In the rows, zero is written as 128.
One turn moves each row of this set onto another row. After a few examples, where does it send each row asked below?
j_555: 76 106 143 125 130 156 140 162 111 136 99 131 103 149 135 99 161 138 157
 124 154 103 143 160 164 121
j_810: 124 140 130 130 126 145 113 111 177 122 107 140 133 139 102 103 132 155
 186 132 129 138 144 112 136 83
j_809: 148 112 137 162 108 145 70 123 129 97 108 129 108 132 119 144 116 124
 133 123 118 125 127 140 131 109
j_336: 159 112 145 164 105 136 74 118 135 109 104 122 121 123 125 131 109 137
 138 125 126 124 137 144 124 98
j_961: 64 120 137 96 147 129 168 155 107 127 133 128 121 149 145 123 133 123
 124 120 139 127 142 165 136 155
j_345: 62 118 128 94 150 130 156 155 128 119 117 131 102 149 138 107 158 139
 152 128 142 99 149 147 152 137
j_412: 162 116 122 153 141 131 128 138 105 110 122 127 133 138 145 144 91 114
 102 138 127 127 156 123 92 141
j_704: 144 118 144 167 98 151 83 135 134 94 114 124 123 112 128 133 104 138 136
 127 126 133 128 143 136 100
j_76: 129 134 138 123 130 140 101 106 178 125 103 124 140 140 101 110 121 150
 174 130 137 145 136 103 120 85
j_240: 125 141 103 117 163 131 174 128 150 121 126 151 146 152 113 118 123 128
 152 151 134 143 165 91 100 128
j_144: 78 119 147 111 130 151 137 163 125 130 100 126 112 141 144 98 160 147
 150 125 155 96 140 154 170 119
j_515: 151 115 145 180 121 144 79 126 136 113 106 116 117 136 108 140 112 140
 138 137 132 139 122 140 116 105
j_187: 57 112 120 104 148 133 155 152 117 125 115 132 101 152 124 110 158 134
 154 124 137 110 148 160 149 136
j_517: 135 141 109 133 176 134 151 120 143 134 126 134 143 174 108 126 114 132
 145 148 125 155 146 95 86 134
j_902: 139 140 104 111 167 143 157 117 142 132 115 156 149 175 116 120 132 119
 144 144 132 147 156 90 102 129
j_743: 75 115 167 128 121 148 133 158 126 142 108 124 102 146 141 101 149 140
 158 114 157 105 139 154 167 115
j_97: 78 117 162 123 120 155 134 164 100 132 125 116 117 142 163 115 123 129
 120 112 144 122 132 167 157 139
j_984: 130 132 130 123 131 149 98 94 171 127 106 144 130 158 101 111 138 141
 177 126 116 146 134 115 132 92
j_27: 155 119 129 171 151 140 127 141 107 114 123 123 130 151 128 149 96 119
 110 150 134 144 138 118 86 144
j_531: 139 135 125 122 137 128 107 98 174 135 104 134 137 149 102 106 134 151
 176 125 126 136 149 120 122 86
j_472: 144 115 149 156 107 139 78 126 137 95 108 111 126 114 118 140 96 131 132
 129 137 133 125 130 118 103
j_406: 62 110 130 98 140 149 151 153 98 121 130 128 117 153 149 112 134 126 135
 121 123 126 138 166 145 155
j_46: 157 119 111 153 145 141 130 146 100 105 116 139 126 147 134 154 109 101
 98 139 133 128 149 116 99 143
j_989: 145 120 117 153 137 135 145 149 103 95 129 137 136 123 138 150 91 111
 103 146 132 137 150 123 97 147
j_817: 86 110 158 109 120 163 135 160 105 122 114 123 126 136 163 105 137 137
 128 127 146 113 129 169 163 137
j_139: 147 118 122 144 144 126 133 144 114 97 121 124 135 129 130 148 90 111
 105 144 145 132 149 107 86 140
j_502: 80 103 152 121 123 171 140 162 94 133 113 125 120 149 158 101 134 130
 136 120 140 121 136 165 159 139
j_55: 142 140 101 114 171 121 159 117 143 134 122 140 149 161 121 121 116 127
 140 137 126 139 167 98 90 129
j_316: 62 120 141 103 146 121 165 148 134 136 117 135 104 155 124 108 160 135
 160 123 154 110 149 155 146 129
j_962: 130 138 127 143 147 136 102 105 170 131 109 125 130 161 90 117 131 155
 174 135 125 150 129 118 115 94
j_398: 69 110 139 90 139 138 156 152 108 111 130 127 117 144 157 114 134 129
 130 132 131 115 139 163 143 158
j_480: 131 139 111 113 165 129 156 123 154 125 116 134 150 155 113 118 114 128
 147 144 147 143 160 79 89 120

j_984 moves to -> j_902
j_76 moves to -> j_480
j_704 moves to -> j_810
And these:
j_336 moves to -> j_531
j_743 moves to -> j_316
j_502 moves to -> j_555
j_27 moves to -> j_515
j_345 moves to -> j_398

One turn moves each row of this set onto another row. After a few examples, where does it send each row asked below?
j_775: 128 134 77 130 158 89 136 160 135 121 121 127 104 137 152 137
j_8: 113 86 133 129 168 181 112 156 105 129 129 149 130 132 154 176
j_609: 137 116 146 105 144 137 111 210 137 118 121 153 109 119 159 153
j_808: 129 103 139 106 151 147 108 204 143 101 145 140 106 97 160 152
j_695: 114 120 98 121 164 92 129 155 133 107 141 131 183 108 158 124
j_559: 116 124 101 122 161 90 129 154 134 110 133 137 184 112 157 123
j_918: 117 105 135 107 161 149 143 115 145 113 126 123 132 114 142 206
j_789: 119 102 112 56 147 119 123 119 108 132 124 120 132 138 156 138
j_625: 127 107 135 95 159 144 114 210 130 108 144 133 105 109 160 161
j_346: 112 121 97 116 169 92 132 156 128 109 142 128 182 113 157 128
j_910: 129 108 122 70 130 114 117 116 119 138 106 139 138 139 156 127
j_615: 119 89 115 81 133 128 107 104 134 111 136 126 134 103 158 118
j_673: 125 109 146 121 144 146 137 112 159 117 110 142 137 112 143 195
j_814: 114 124 98 114 168 88 134 158 125 113 135 131 183 120 157 130
j_79: 132 115 140 94 156 138 117 213 127 118 131 142 107 122 159 162
j_648: 122 126 71 128 166 95 136 159 135 113 136 117 101 128 153 140
j_419: 127 114 145 112 148 141 142 117 149 126 104 141 136 126 141 201
j_535: 135 109 145 112 140 142 106 205 147 108 130 152 109 103 160 147
j_155: 120 112 140 103 159 143 146 119 142 123 113 129 133 127 141 209
j_421: 128 99 125 85 121 121 107 107 136 125 113 143 138 118 158 115
j_326: 122 122 73 137 159 98 130 153 146 105 139 120 101 114 154 132
j_536: 128 125 79 145 149 96 126 152 151 109 128 130 105 115 153 126
j_819: 120 103 140 117 152 151 137 111 156 108 125 131 134 104 143 198
j_698: 116 85 138 140 158 182 105 151 117 126 126 159 133 123 155 167
j_888: 131 133 82 140 148 90 129 156 146 118 117 135 106 129 153 130
j_640: 113 91 108 64 149 128 116 111 117 116 144 113 131 115 158 132
j_177: 120 89 140 138 156 179 108 154 113 132 119 162 134 132 154 169
j_170: 113 83 133 135 165 185 109 153 111 125 133 151 131 123 155 173
j_407: 117 126 100 118 162 88 132 157 128 115 131 136 184 119 157 126
j_306: 118 91 137 131 163 178 113 157 106 135 121 155 133 138 154 175

j_918 moves to -> j_419
j_346 moves to -> j_407
And these:
j_609 moves to -> j_808
j_640 moves to -> j_910
j_177 moves to -> j_170
j_326 moves to -> j_775

One turn moves each row of this set onto another row. After a few examples, where does it send each row asked below?
j_95: 116 160 120 181 125 136 144 104 126 91 145 97
j_700: 116 124 117 154 128 118 133 115 115 148 70 125
j_262: 119 136 135 116 105 162 130 117 119 145 162 98
j_436: 136 157 102 158 138 120 111 120 142 94 155 84
j_997: 103 130 107 127 126 110 131 97 118 122 84 105
j_953: 122 133 122 108 115 153 124 140 117 143 165 95
j_435: 134 130 138 193 119 148 128 122 119 166 150 120
j_680: 143 154 108 159 140 121 110 108 150 98 146 79
j_237: 134 164 126 141 108 135 120 147 121 135 172 115
j_456: 105 126 113 177 134 136 150 159 108 150 123 131
j_148: 130 112 114 127 167 142 116 113 130 151 109 71
j_348: 138 111 123 171 152 133 138 137 137 163 89 107
j_593: 128 162 106 163 129 125 117 114 135 93 162 91
j_594: 153 153 118 130 127 125 108 159 135 139 157 99
j_221: 95 134 108 131 119 113 135 94 113 122 90 111
j_68: 94 133 98 125 125 106 131 114 110 119 94 110
j_626: 137 126 121 103 128 149 117 139 129 147 151 83
j_282: 107 126 105 150 128 114 133 139 105 143 84 131
j_375: 107 128 119 159 118 122 138 112 108 146 79 132
j_785: 90 135 103 130 119 111 135 105 108 118 96 115
j_725: 116 122 108 149 133 112 129 131 113 147 74 123
j_6: 144 122 116 179 140 132 113 160 122 165 149 111
j_655: 102 129 100 124 130 105 129 109 117 122 87 105
j_867: 169 147 133 132 130 129 105 131 152 147 136 87
j_924: 136 151 128 179 134 135 139 89 143 97 125 83
j_107: 126 119 139 184 134 146 149 112 130 162 95 118
j_110: 116 159 102 171 137 124 137 136 121 87 150 95
j_891: 140 157 116 164 131 128 115 95 149 98 147 82
j_112: 158 116 126 180 144 135 112 139 136 171 132 100
j_431: 136 148 98 162 153 116 126 140 136 92 134 79
j_367: 152 122 140 189 130 144 120 116 134 172 133 107
j_939: 138 165 146 150 98 146 125 111 129 140 162 113
j_458: 85 134 104 139 138 149 134 132 89 136 155 107
j_737: 119 121 136 144 144 159 131 75 124 152 112 84
j_292: 106 129 132 187 123 148 156 125 113 154 116 133
j_374: 132 131 143 115 110 163 127 103 131 150 148 88
j_64: 147 143 114 167 152 123 127 112 150 99 117 73
j_482: 130 162 115 167 125 130 118 98 139 95 157 90
j_104: 91 136 130 151 126 164 142 87 100 143 141 105
j_800: 125 115 108 167 152 127 138 166 122 156 106 115
j_146: 100 131 111 157 119 120 138 126 101 143 87 136
j_868: 130 131 123 187 125 141 123 149 112 162 160 122
j_16: 160 154 150 146 112 142 117 102 148 147 139 97
j_577: 144 124 134 108 124 155 119 116 138 151 141 79
j_81: 110 120 94 124 163 136 119 149 107 142 134 85

j_110 moves to -> j_431
j_626 moves to -> j_577
And these:
j_107 moves to -> j_292
j_939 moves to -> j_237
j_891 moves to -> j_482
j_104 moves to -> j_458
j_435 moves to -> j_868
j_785 moves to -> j_68
j_700 moves to -> j_375

One turn moves each row of this set onto another row. After a few examples, where does it send each row asked below?
j_273: 145 140 80 120 145 118 137 121 107 140 159 98 144 123 115 118 152 153
 133 117 107 122 134 129 146 154 113
j_190: 102 128 161 103 124 129 101 139 139 114 133 156 93 122 112 132 79 125
 105 131 111 99 130 127 149 99 149
j_595: 131 141 105 157 150 114 136 143 98 153 136 119 134 148 121 130 164 119
 135 163 121 113 135 121 106 167 139
j_820: 136 139 109 160 159 110 147 138 105 142 112 136 120 150 109 124 165 119
 129 154 123 118 130 111 110 160 151
j_98: 141 88 126 135 116 125 141 120 143 78 108 145 112 106 128 125 126 145
 142 92 138 139 122 141 142 106 146
j_546: 107 154 175 107 118 144 127 125 152 119 124 152 117 110 117 116 76 146
 122 146 120 121 124 117 125 101 134
j_587: 107 147 160 125 121 152 123 130 151 102 127 157 100 114 108 119 81 150
 129 131 124 130 116 103 125 97 130
j_151: 117 115 142 143 99 112 137 101 137 117 81 146 99 123 127 123 120 111 86
 145 138 145 108 123 107 123 143
j_470: 156 146 86 110 134 114 151 116 122 126 147 110 145 118 104 108 148 162
 127 106 111 137 125 128 145 146 113
j_290: 117 101 152 150 111 108 133 91 135 133 80 146 117 124 132 119 126 112 95
 142 145 135 122 138 95 123 146
j_399: 121 169 145 137 132 159 134 135 126 123 126 103 159 147 140 122 132 159
 158 163 129 143 129 108 121 149 109
j_227: 96 138 111 106 143 129 96 127 120 153 166 116 148 164 124 155 144 131
 109 143 128 130 169 154 152 143 120
j_608: 107 132 108 106 148 132 92 147 109 144 164 121 140 162 119 152 152 124
 116 138 133 126 169 159 153 148 126
j_748: 99 130 113 111 147 132 87 137 119 142 153 114 153 169 133 152 155 119
 111 141 129 132 166 154 145 151 123
j_66: 112 73 152 133 124 143 100 112 124 99 121 139 116 122 143 146 117 121
 142 91 142 134 140 142 146 107 156
j_922: 104 95 153 126 79 103 108 96 138 130 112 135 120 131 130 136 107 124 80
 132 143 132 129 151 117 112 126
j_543: 116 166 124 129 138 151 128 143 123 136 143 91 165 146 143 123 133 150
 155 160 116 128 133 113 127 155 104
j_324: 139 91 131 119 134 133 136 117 131 97 117 147 117 97 122 115 120 133 149
 77 133 135 130 143 148 105 155

j_543 moves to -> j_273
j_470 moves to -> j_820
j_290 moves to -> j_546
And these:
j_748 moves to -> j_227
j_66 moves to -> j_922
j_151 moves to -> j_587

One turn moves each row of this set onto another row. After a few examples, where does it send each row asked below?
j_353: 146 156 143 159 149 150 110 165 127 85 98 121 100 151 128 132 130
j_942: 121 200 146 162 106 114 113 83 136 94 104 115 136 123 114 137 122
j_180: 112 190 162 143 132 150 104 78 104 104 92 102 108 185 85 143 104
j_119: 115 225 135 157 117 127 98 106 51 109 105 120 103 150 102 142 119
j_760: 118 198 100 144 147 137 79 95 111 132 83 131 108 170 78 134 146
j_293: 169 179 130 106 141 128 82 116 101 109 112 130 86 130 128 146 127
j_628: 150 161 95 113 103 127 93 102 111 127 96 94 126 166 136 137 92
j_90: 115 170 98 144 125 120 59 124 82 118 102 128 106 170 136 109 118
j_381: 152 163 136 159 134 137 102 170 87 87 96 128 94 149 91 126 110
j_43: 128 160 90 158 138 128 146 152 104 110 90 81 131 149 118 130 98
j_697: 113 182 115 143 115 138 123 98 160 84 93 102 113 188 102 124 137
j_366: 106 213 138 129 89 103 131 117 102 97 83 78 120 166 128 126 127
j_707: 163 178 137 114 104 110 75 140 100 107 85 126 88 140 137 135 120
j_759: 126 177 153 149 124 162 133 88 121 110 87 76 92 168 128 144 96
j_783: 112 178 134 114 128 125 110 98 145 91 104 113 109 164 99 100 153
j_545: 147 177 154 127 178 101 101 144 103 122 76 95 100 150 128 120 108
j_395: 144 213 156 166 151 140 85 89 114 112 103 113 99 141 82 133 132
j_847: 127 166 123 114 128 161 98 150 94 90 87 109 141 191 98 124 135
j_198: 123 185 104 123 134 111 117 124 88 139 64 84 98 160 150 145 90
j_233: 108 219 121 150 100 105 136 126 129 101 72 86 129 169 126 145 114
j_509: 127 202 135 123 93 119 79 150 106 131 105 116 142 182 102 150 126
j_196: 153 179 123 141 162 126 102 141 128 130 75 109 145 156 150 163 114
j_371: 134 205 119 182 146 140 80 101 128 114 107 128 111 152 74 142 139
j_418: 145 221 125 140 159 143 105 103 111 123 60 95 113 151 145 165 134
j_688: 150 156 107 162 138 139 108 142 116 120 97 79 149 162 84 132 96
j_322: 122 160 136 166 112 129 86 129 115 138 83 109 113 160 90 94 137
j_829: 116 185 129 172 127 149 122 99 158 72 114 116 111 170 114 126 113
j_658: 153 199 135 145 142 134 140 119 140 106 88 92 105 129 73 163 117
j_835: 143 182 96 111 139 116 95 115 86 149 89 80 110 165 130 148 99
j_716: 89 198 150 138 108 123 119 138 97 90 110 102 134 172 137 116 134
j_157: 128 215 97 133 154 138 142 110 100 77 118 95 126 154 125 158 93
j_893: 107 167 108 137 96 107 102 127 115 106 133 115 119 169 95 108 100
j_532: 141 175 115 133 92 155 103 118 83 112 88 148 120 145 84 129 138
j_137: 135 190 113 141 159 133 129 91 110 77 84 122 69 129 134 119 121
j_94: 136 183 102 121 134 99 73 156 121 95 106 131 121 153 89 122 136
j_417: 121 231 126 132 116 127 118 93 62 107 77 112 94 158 101 149 104
j_899: 148 171 149 149 175 162 98 143 128 94 111 117 107 153 117 148 115
j_111: 93 199 133 175 107 125 105 109 114 96 72 130 99 187 122 159 103
j_320: 129 205 137 160 112 103 125 107 119 111 108 96 97 112 139 152 97
j_413: 125 210 130 161 138 139 110 128 107 105 95 125 67 171 110 179 86
j_228: 118 217 129 147 120 92 124 106 117 100 73 114 114 137 62 148 117
j_424: 122 208 143 160 180 113 113 140 127 92 94 78 102 163 128 128 112
j_864: 132 159 100 149 140 142 147 136 137 97 88 93 139 137 138 140 109
j_727: 135 172 109 135 113 130 94 121 83 120 88 97 158 134 122 104 140
j_325: 99 218 101 163 120 121 108 125 67 117 101 129 140 146 106 145 125
j_245: 145 161 90 115 146 127 134 112 96 96 66 132 98 142 133 133 102
j_9: 152 199 124 111 159 112 95 120 85 111 107 120 77 119 113 143 105
j_787: 147 166 116 130 166 135 122 121 95 83 128 123 125 144 125 139 81

j_424 moves to -> j_320
j_353 moves to -> j_366
And these:
j_228 moves to -> j_787
j_9 moves to -> j_829
j_532 moves to -> j_847
j_628 moves to -> j_760

